Each named turn below is shown by a few rows before and after it. Which turns, in which order, take the first row of each later pair to the second? The first pair is answered.
q_348:
[ 20   8   6   0 -14  13 -16 -21  -3 -10 -33  24  -7   8  19 -32  -2   9
 -16  25   1 -16  13   5  -8  13 -29  19 -19  20]  ->  [ 24 -25  -8 -17   0  -2   3 -12   3  15  31  -1  -9 -17  17   7 -34 -32
  11  23  -5   7  -5   2  -6 -31  -9  12  31  -8]
[  8  10   6  23 -17 -13 -27  25  15  -8   9  -4 -17  -7 -15  32  -8  -3
 -42   0  -1  19 -16   5 -10 -12  -4 -10   2  -9]  ->  [ 10   7   5  18 -30  -6 -31  17   1 -12  -5   8 -17   6  -7  -1   3  -8
 -47  20   0  11 -15   7  -8  12 -13 -14 -16   1]
[  6 -12   8 -17   1  -6   6 -17   6  12  -2 -20   6 -22 -13   2 -11 -12
  10 -20 -11   5   0   3  -6 -16  11  20  15 -16]  ->  [ -1   3  15  -4  -9   0  -5 -23   5  -3 -33 -10   6 -10  -9 -20   7   9
  -6 -17 -10 -10  12   8  -8   4   1  23 -12  -4]
q_548:
[  9  17 -32 -11 -22  -4 -26   0 -10 -18  -3   3 -16  -7   6 -19 -10 -36
 -11  16  10   0  -2   4  -7  17  13 -16  11   0]  ->  [  3  21 -31  -9 -24   0 -30   1  -9 -17 -12   3 -18  -6   4 -18  -8 -31
 -20   9  17   4  -3   2  -7  15  11 -17  12  -1]
[ -9  13  -1  -2  15 -15  -6 -10  19  25   7  -6  17   8   2  14 -38  -3
  25 -11 -20 -11  20   1 -14  -7   0 -13  24  17]  ->  [ -7   7   6 -16  -3 -15  -1 -39  11  22 -16  15  17   7  13   0 -20  -1
  12   3 -14 -16  30   3 -22   2 -19  16   4  33]
[ 12  -8 -14  16   1  -6   4 -24  -1   2  14  -1 -17   5   8   7  -5  23
   0  -7 -11  17  15  -6  21  16 -24  21  -2  28]  ->  [ 10  -2 -13  21   4  -3  -4 -14   6   4  17  -5 -16   9  -1  18 -10  25
   1 -14 -12  21   8  -9  25  15 -20  11   2  24]
q_764:
[ -3   4   5   4  -1   3   1  -1  -6  -1  -9   4   4   7   6 -20  16   6
 -13   3   4  -8   1   4   8  18 -10   1 -13   1]  ->  [ 10   1   7  -1   7 -10  14  -3   7   4   3  -6   9 -12  10   0  -6   8
  -2  -4   1  -9   9  10   4  -6  -5  19   1  -5]
[-11  -2   5 -10   7   3  -5   8  -2  -7  15   2   3  10  -9 -10  19  -3
   9  -8   5  -5  -9   1   9  17  19 -29  -9  -3]  ->  [ -1   6  17 -10   0   4   4 -14   1 -12 -17  14   6  -7   0  -7  22  15
  -5  -6  11 -14   0   0  -5   8  -2  17 -20  10]
[-21 -22  -5 -13 -17  -5  14  -5 -29  14  -4  23  -3   1 -14  -3  37 -19
  -5   3   6  16 -14 -15   9   3  -1  17  -5 -13]  ->  [-11 -19   0 -20 -10 -14  26  -8 -16  14  -2  14   0 -21  -5  15  26 -12
   3  -3   4  13  -5 -11   2 -17  -3  43   7 -13]
q_901:
[-30  28  21  39  -2   7 -35   9  19 -41 -19  -5 -31   5 -23 -12  21  24
  -9 -27  11   1   2  -6  20  29  27 -42  -4  11]  ->  [-42 -16  14  -6 -14  -6  -8  -1 -22 -28   7   6 -33   8 -21 -33  48 -21
   3  -7  16  10  -7 -13  26  46  36 -37  -7   8]
[-10   7  12  -8  21 -26  26  -4   1  11  -3   5  23 -29  -7  26  15  12
  33 -21   6  -1   0   9 -10   1  17  34  -6  -1]  ->  [-11  10  13  -4  20 -24  27  -3   5   6  -3   2  21 -28 -10  24  13  16
  28 -21   5  -2   0  12  -9  -1  14  32  -8   1]
[ -9  16   1  13  -3  -4 -26   9  -4 -12  -4  -5  -4  19 -14  -7  18   6
  -5 -18  14  11 -14  -6  12  19  17 -34  -2  -3]  ->  [ -9  -5  -7 -10 -10 -13 -11   0 -22   2  11   1  -1  15  -5 -15  22 -22
   1  -4  14  15 -15  -7  11  19  17 -30  -1  -8]
[  7   3 -15 -10  32  -7  22  44  13  10  -1 -10  11   8  17 -56   3  31
  52 -11 -48 -21  -2  18 -14  -4  65 -51 -40   9]  ->  [ 10 -10 -18 -22  28 -11  30  40   4  14  10  -7  12   6  22 -60   1  21
  56   1 -47 -19  -2  22 -16  -2  67 -41 -37  11]
q_716:
[  7   3  -5  -8 -13  28  -6   3   5  -2  -8   9  31 -11  27  10 -14  -2
   9  16 -16 -18  11 -23   3 -36   8   1   6  -3]  ->  [  1  -8  -1 -20 -15  23  10   1   0   2  -8  11  31 -12  23  12  -1  -8
  13  18 -14 -14  10 -24  -1 -34  12  14   3  -4]
[  4  10   5   4   8  -2   7  18  -3   4   0  -7   6 -10   5  15 -16   9
  18  -8 -12  -6  -5   1  -3  -1  -5  15   1 -18]  ->  [  9  14   3   8   2   5  -3  16  -1   6  -4  -5   4  -7   6  15 -22  11
  12   1 -10  -7  -2   5  -2  -6 -11  15   2 -15]
[ 17  15  13  31   9  -7 -20  -9  17   3 -20  -6  18   7   5   1   4  42
 -28  -3   0  -9  -2 -17  -4 -10 -23  24 -25  18]  ->  [  7  -3  14  13   3 -18  -4 -19   2  13 -17  -2  19  -1  -1   6  21  33
 -24  -4   7  -6  -5 -20  -8 -15 -23  47 -24  17]
Now pairs of rows:
(2 to 3 turns a pair)
[ 12   3 -12  -3 -10   8 -20 -15  16  -5   3   1  14 -19  11  11 -42  10
 -12   2  -5  -4   6  -1  10 -30   1  -4  31   2]  ->  [  0  14  -5  12 -10  11 -25 -13  20 -15 -22   5  15  -8   6   7 -25  30
 -20  -8   0 -13   9  -1   9 -15  -1  -4  13   6] : q_548, q_901
[ -2 -17 -20  -1 -32  17 -23 -13 -28   3  -3  19 -13  32   2 -32  17 -33
 -25  39   8  -1  -2 -17   5  18 -19 -10  -4   4]  ->  [ 13  12   1  20 -26  14 -21 -31   6  -6 -33  13  -9   2   4  11   1   6
 -38  18   7  -2  12 -14 -16 -19 -39  45   7   7] : q_548, q_764
[-19  25  -3  34 -17  -7  -8  -9   5  27  -3  24 -27   5 -15  23  11   5
  -3  -6   0  15 -32 -11 -10 -33  -5 -18  35   9]  ->  [-24   6  -7   7 -32 -10   1 -17 -19  35   1  42 -26  12  -8  -3  29 -15
   1  16   3  14 -34 -11  -8 -12  -5 -13  22  13] : q_901, q_348, q_901
[ 35  -7   3 -21 -21   1  10 -18  -6 -26 -26  22  19 -36  30 -30   9  -2
  -8  26  -7 -43  28  24 -20 -13 -24  59 -20  20]  ->  [ 29 -39 -30 -29 -15   9  -5  14 -25  -7  41  11   5  -7  22 -40  -7 -64
   6  49 -13 -20   6  12   5 -12   4 -29  16  -5] : q_901, q_348, q_764
[-25  -6 -10  19  -4  24 -21  32 -12   5  14 -13  -6  31 -33  11  21 -14
  -9 -11  -1  30 -25 -30  11   2  18 -63  23 -21]  ->  [-27 -11 -12  12 -11  27 -22  25 -17   2   8  -4 -10  37 -29 -13  27 -13
 -19   2   3  22 -21 -25  12  14  12 -66  11 -12] : q_348, q_348
[-25 -10  13   0  -7  15  24   0   2  -3 -57  -8  14  16 -32  24  40  30
 -14 -56  -8  14  -1 -26  -3  29   0  10  -4  16]  ->  [-15 -46  12 -42  -3  -9  58 -10  -9  17 -21  -6  21 -12 -17  31  26  -3
  13 -44 -16  18  -4 -18  -3  13   7  37  12   7] : q_901, q_764
[ 31  -7  -1 -26 -12  -6  34 -31 -14  -2 -22  23   9 -16  19 -13   5   2
  -4  18  10   2  -2   2  -3  -3 -27  44 -26  13]  ->  [ 16  -9 -25  -4   7   6   2  24  -4   1  31  -8   1  15  -3  -4 -19 -24
  12   9  -6  18 -24  -3  21   0  14 -63   6 -13] : q_348, q_764, q_716
[ 11  27  -9  23  10  -8 -20  17  13 -21 -10  -2   6  16   6  -6 -22  31
   6 -12  -9 -17   5  18  12  15  15 -22  -7   4]  ->  [ -4  -9 -15 -15  -3 -18   4  10 -24  -8  13   8   6  25   4 -26   5  -8
  16   5  -7 -11   0  13  19  31  23 -23 -17  -1] : q_901, q_901
[-15  13  15  20   7 -17   7   5  12  -6 -18   2  11 -19  -1   9  13  26
  15 -22  20 -10  -3   3 -20   4   1  20  -2   7]  ->  [-28  10   6  27   1  -8  -6  18  -2 -13 -16   7   6   6  -9  -4  28  19
  12 -15  21  -7 -10  -5 -11  26  10 -13  -9   4] : q_764, q_764
[  0 -15   2 -18   0 -21  27 -33 -24   8   7   4   0 -18   0  24  -1  -5
   0   7   0  16  -5  -9 -12  11 -28  49  -7   0]  ->  [  5  34  11  25   8 -10  -5 -15   8 -14 -24   0   2  -3  -4  20 -12  42
 -10 -11  -9  -2   6   0  -8  22 -25  21 -23  12] : q_764, q_901, q_348
[ -2   2  14   7   6   1 -11  23  22  -8  26 -20  -8   1  15  -8 -19   3
   2   8   4  10  -5  11   6 -28   6 -23  24  -1]  ->  [ -3  18  25  18   6   5 -11  17  33 -19  -3 -12   0  -1  15 -13 -11  28
  -9   5   4   0   0  17   2 -21  -6  -6   6  13] : q_348, q_764
[-24  -2   4   5   3  -4   2   8  -3  -2  -3  -5  -2   7 -13  18  16   8
   3 -14   8  14 -10  -8   6  -2   8 -12  -1 -16]  ->  [-19  -3  -3  12  -2   3  -9  10  -4  -5   0  -1  -7  16  -9   2   9   2
   0  -3   9  12 -10  -5   8   5   4 -29  -1 -13] : q_716, q_901, q_716
[  2  -2 -16  -7  27  -3   4  14  -1 -13  -1  14   8  17  29 -36  25  35
  19   3   1 -38   6   7  -8  17  -2  -8 -58   9]  ->  [ 28 -17 -25 -23  37 -12   9  13   9   5  31   4   6  -5  50 -23 -18  12
  29  22  -2 -31   8   8 -10 -17  -9   0 -22   3] : q_764, q_716, q_348
[  8  -9 -13 -18  19  -4 -11   2  -2   6  30  13  -5   7  32 -37 -35 -28
   3  49   6 -19 -14   7  32  25  18 -54   3  10]  ->  [-25  28  -3  36  10   8 -39  12  14 -15 -24   5  -7  28 -12 -16   6  19
 -25   3  12  -4 -19 -14  32  32  11 -58 -10   3] : q_348, q_764
[  0  31  15  13  14   9 -32   6  17 -35 -18   9 -19  15  14 -10  12  24
  -9  -6 -20 -19   0   1  12  21  11 -26 -19  20]  ->  [  4   8  12 -21  11   0 -13  -9 -10 -27  -7  21 -16  15  34 -31  21   8
  -1  14 -17 -26   1   4  13  33  11 -10 -30  25] : q_548, q_548, q_901
[-15 -20   1 -34 -21 -35  44 -20 -19  11  12 -20 -18 -23 -22  -4   0 -21
  -5   8 -11  25  10  -8   3 -21  15   1 -16   3]  ->  [-21  13  12 -15 -20 -26  26 -17 -15 -10 -23 -10 -16   1 -16 -28  19   7
 -16   2  -9   5  18   3   6  15  12 -16 -52  24] : q_348, q_548, q_348
[-33 -42   7 -42   8 -24  -2   5  -3  10  50 -15  19   1  -6  -9  -3 -45
  21  -3   4   6 -21  13  -2  24  65 -40  -4 -12]  ->  [  9 -16   3 -12  16  -4 -32   1  33   7  48 -20  18 -14  24   2 -73 -33
  12  17  -2  -6  -8  30  -9  -8  38 -42  24  -6] : q_901, q_716
[ 28  18   0   2  16  14  -8   8  23  -3  14 -12   0  -8  16  12 -46  10
   5   0  -6 -14  10  11 -12 -22  -7 -11  15   1]  ->  [  3   6  -9   2   0  27 -19  14  -6  -6  17  -1  -7  33   4 -22  -7  -5
  -9   8  -1  -5  -3   2   1  20   1 -54  -4   0] : q_764, q_901
[-23  -2  27   5  -1 -12 -24 -12 -21   1 -19  -6   2 -14   0  10  21  29
  -1 -29  14 -11  -2  38 -15  17 -12   8 -16 -15]  ->  [-12   8  21  14   3  -1 -43   2 -12  -7 -11  -8   0  -4   8  -1   3  33
  -2 -15   8 -18   0  44 -11  24 -10 -24 -14 -10] : q_901, q_716, q_716
[ -9 -26 -21 -23  -4  12  15  10 -19  13  39  -2 -12   3   2 -16  -7 -49
  14  23   0  19  -4  -3  29   4  10 -40  14  -4]  ->  [-16   8 -10   5 -17  28  -5   2 -17 -18 -21  17 -11  26  -3 -43  27  -3
 -13  18   2  -3  13   5  24  42  -6 -26 -32  22] : q_348, q_348
[-11 -19  11   2  -5 -16   9 -16   7  21  15  14  -5 -10  -8  14  11   9
  -5  10   6  15  -1 -11   5  -4  -7  19   0 -21]  ->  [-14 -18   7   3 -12 -13   1 -13  -1  16  12  25 -10   6  -8 -10  21   5
 -10  17   4   9  -2 -10  10  18  -2  -1 -13 -16] : q_764, q_348, q_348
[-15   2  14  -6  -9 -15  23  -5  -9   4 -17  -3   3 -21 -20  35  19  11
  -8 -19  11   6 -11 -18 -16 -18   0  40   4 -10]  ->  [-23 -20   6 -30 -18 -12  24  -3 -36   4  -4  10  -3   4 -14 -12  41 -14
  -2   3   9  -2 -10 -12   0  15   8   8 -18  -2] : q_764, q_348, q_901
[ -6 -13   4 -26 -17  -8   2 -12  -4  13   0   1 -12  14  18 -18   0 -26
   8  26  -2   6  -9   1  -3  -3  -2  -5  -2 -16]  ->  [  6  10  11  -7 -10  -7  -3 -17  19   5 -19  -3  -6  -2  21   3 -19   3
   1  12  -4  -3   1   8 -14 -24 -14  16   2 -14] : q_764, q_901, q_348
[ 17  21  15  -1  -1   5 -21   1  -3  -3 -30   1 -12  -4   1 -10  -7  12
   3  -5   3 -21   9  22  -8   1   3   6  -2  -9]  ->  [ 15  -4   5 -27 -10  -3  -7  -7 -20   5 -13  11 -12  -3   6 -21   7 -10
  11   5   6 -14   6  19  -4   7   9  14  -7  -8] : q_901, q_901, q_901
[ 12  21 -24  27  -2  27  -8 -12   6 -26 -24   6  -2  28  -3 -20  -7  15
 -17  21 -23   2   9 -12 -20   6   1 -12 -28  24]  ->  [ 15   4 -32  17  -7  27  -7 -16   1 -17  -9  10  -7  31   1 -27 -12  -2
 -14  36 -20   4   7 -14 -15   7   2 -16 -28  22] : q_348, q_348, q_348
[-20   6  12  -3  -1 -19  23  -2   4   4 -19   2   5 -10 -25  22  25  18
  -4 -27   1  11  -6 -22 -13  -8   5  23  -6  -7]  ->  [-32   0   4  -3  -6 -11  14   6  -4   1 -15   5   4   9 -32   6  36   7
  -9 -24   1  17 -14 -26  -6   9  11  -4  -9 -11] : q_764, q_764
[ 12 -22 -29 -30 -38  -1   7 -29  -7   7  -6   4   3  -1  13   5   0 -27
   9  61  22   6  39  -6  23  10  -3  -9  -6  13]  ->  [ 29  25 -18  20 -18  10 -22 -19  35  -6 -36  -8   3  -5   5  26 -25  15
  -6  37  19  -4  47  -2  12  -5 -13 -15   3  19] : q_901, q_901
[  8 -20  10 -23  -3 -18  10  -2  13   8   4   2   6 -37  -2  28  -8   0
   0 -10  12   6  -3   5   0 -26   8  29  22   3]  ->  [-11   4   1  16  -2   7 -27  27  15 -10  -4  -3  -2   5 -20  12   3  12
 -13 -17   7   8 -12  -5  15   4  18 -38  12   0] : q_764, q_716, q_348
[-16 -17  -5 -23  12 -15   7   6 -11   5  40   4  -8   3  -7  -6  -3 -26
  18   3  -8   9  -6   8   2  13  21 -28  10  -8]  ->  [-21 -10  -3 -19  -2  -4   0   0 -22  -1  19  18 -12  17  -4 -26  14 -19
   2  12  -4   5  -1   8   3  32  10 -26 -10   3] : q_348, q_764, q_348
[-26   6  -1  -4   3  -5  -3  10  -7 -14  -7  11 -23  20 -17   8 -15  33
   6 -10  13  15   5 -14 -10  24  28 -25   7  22]  ->  [-22   6   2  -7  -6   0  -4  -2 -11 -11 -21  19 -25  18 -15   5  -4  35
  -9  -5  22  17   7 -19 -14  22  12   2   4  26] : q_348, q_348, q_764
[ 16 -60 -24 -19 -20  11   7 -12  -5  -5  27  11 -22 -15  28 -26 -23 -39
   1  12 -12  13 -15  20  10  -3 -19 -19  -5   5]  ->  [ 20 -32 -29  11 -16  33 -22  -5   8 -19  10   9 -26  -4  23 -23 -41 -24
 -14  13 -16   9 -14  19  14  -4 -29 -39  -2   5] : q_901, q_764
[ 22 -17   9   0 -19  18   3 -40 -34   6 -26  11   4  -3  54 -19 -20 -19
 -12  29  10  -7 -11  19  -1 -17 -11  46  -3  25]  ->  [-24 -15  11   1  14 -11  20  15 -37  10  16 -26  14  19  12   2  10 -23
  32 -35  -2   9 -34  16  20  10  60 -23  -3   0] : q_716, q_348, q_764
[  9 -20  -7 -22 -11  -5   7 -25  -4  20  28   3 -29 -17  -4  23 -30 -30
   0   3  -2  12  -5 -25  -8 -38 -21  17  34  -6]  ->  [ -5  17  -3  21 -31  22 -32 -23   3  -5 -25  15 -32  13 -19   9  -5   4
 -38  -1   2   5   0 -36  -4 -12 -36   2   8   4] : q_901, q_764, q_764
[  4  38  11  26  19   7 -15   1   4 -33 -18  -1  -4   3   3  -2  -1  18
  -8   8 -12 -22   4  12  -6   6  -7   0 -16   6]  ->  [ -9  -9  -6  -8  18  -3   6   8 -27  -6  35  -8  -9   5  -1  -6   6 -39
  11  21 -10   1 -16   3  -1   5   7 -18   3 -15] : q_901, q_348
[-25   9  -7  -7 -22   2  17   9  -9  -6  30   6  11   9 -16   8  13 -10
  14  14  22   4 -28 -17  21  -6  19  -8   0  13]  ->  [-22  31  -4  13 -16   9   3  19   6 -14  17   0  11  13 -18   9   9   9
  11   3  15  -3 -23 -18  22  -4  19 -23  -3  16] : q_716, q_348
[ 13  -6  -3 -14  18  -4   4  -7   2  12  49   6   8  -4  31  -3 -34 -15
  34   1  -1 -17  20  19 -21  -6   6 -15  25   5]  ->  [ 16  -2   1 -16   8  -6  10 -25   2  13  28   8   9 -19  30  10 -29 -10
  16   4  12 -14  24  15 -32 -23 -20  25  28   5] : q_764, q_764, q_348
[ 28  -5 -10  -2   8   6   9 -12  -3   5   8   1  -3   0  20  -1 -38 -14
  -3  11   3   3   7   2  -7 -22 -20 -10   4   9]  ->  [ 14 -20 -14 -10   0   3  13 -10 -21  10  16   3  -4  12  12 -11 -13 -26
   0  13   5  11  -3 -10   0   0  -8 -25  -5   3] : q_716, q_764
[-39 -28  -7 -22 -14 -14  33  -3 -32  -3 -12   9  12  33 -17 -14  19 -11
   6 -25   5  -4  -7   0   9   6  11   0 -25   1]  ->  [-19 -37 -12 -27   4 -24  43  -2 -14  11   9  -1  13   4  -7  19 -18 -20
  20 -28   2   1  -6   1   3 -28  11  19   6  -9] : q_348, q_901
[ 30  -4   6  -2  -7   8  -2 -20   7  11  -6  13   2 -23  14 -15 -29   0
 -13  23  18  -6   3   2   3  -9 -31  24  -1  14]  ->  [ 17  25  11  26  13   2 -12   9  29  -3  -7  -6   3 -18  -5   9 -27  29
  -5 -19   9  -9   1   3   9  -6  -5  -5  -2   8] : q_764, q_348
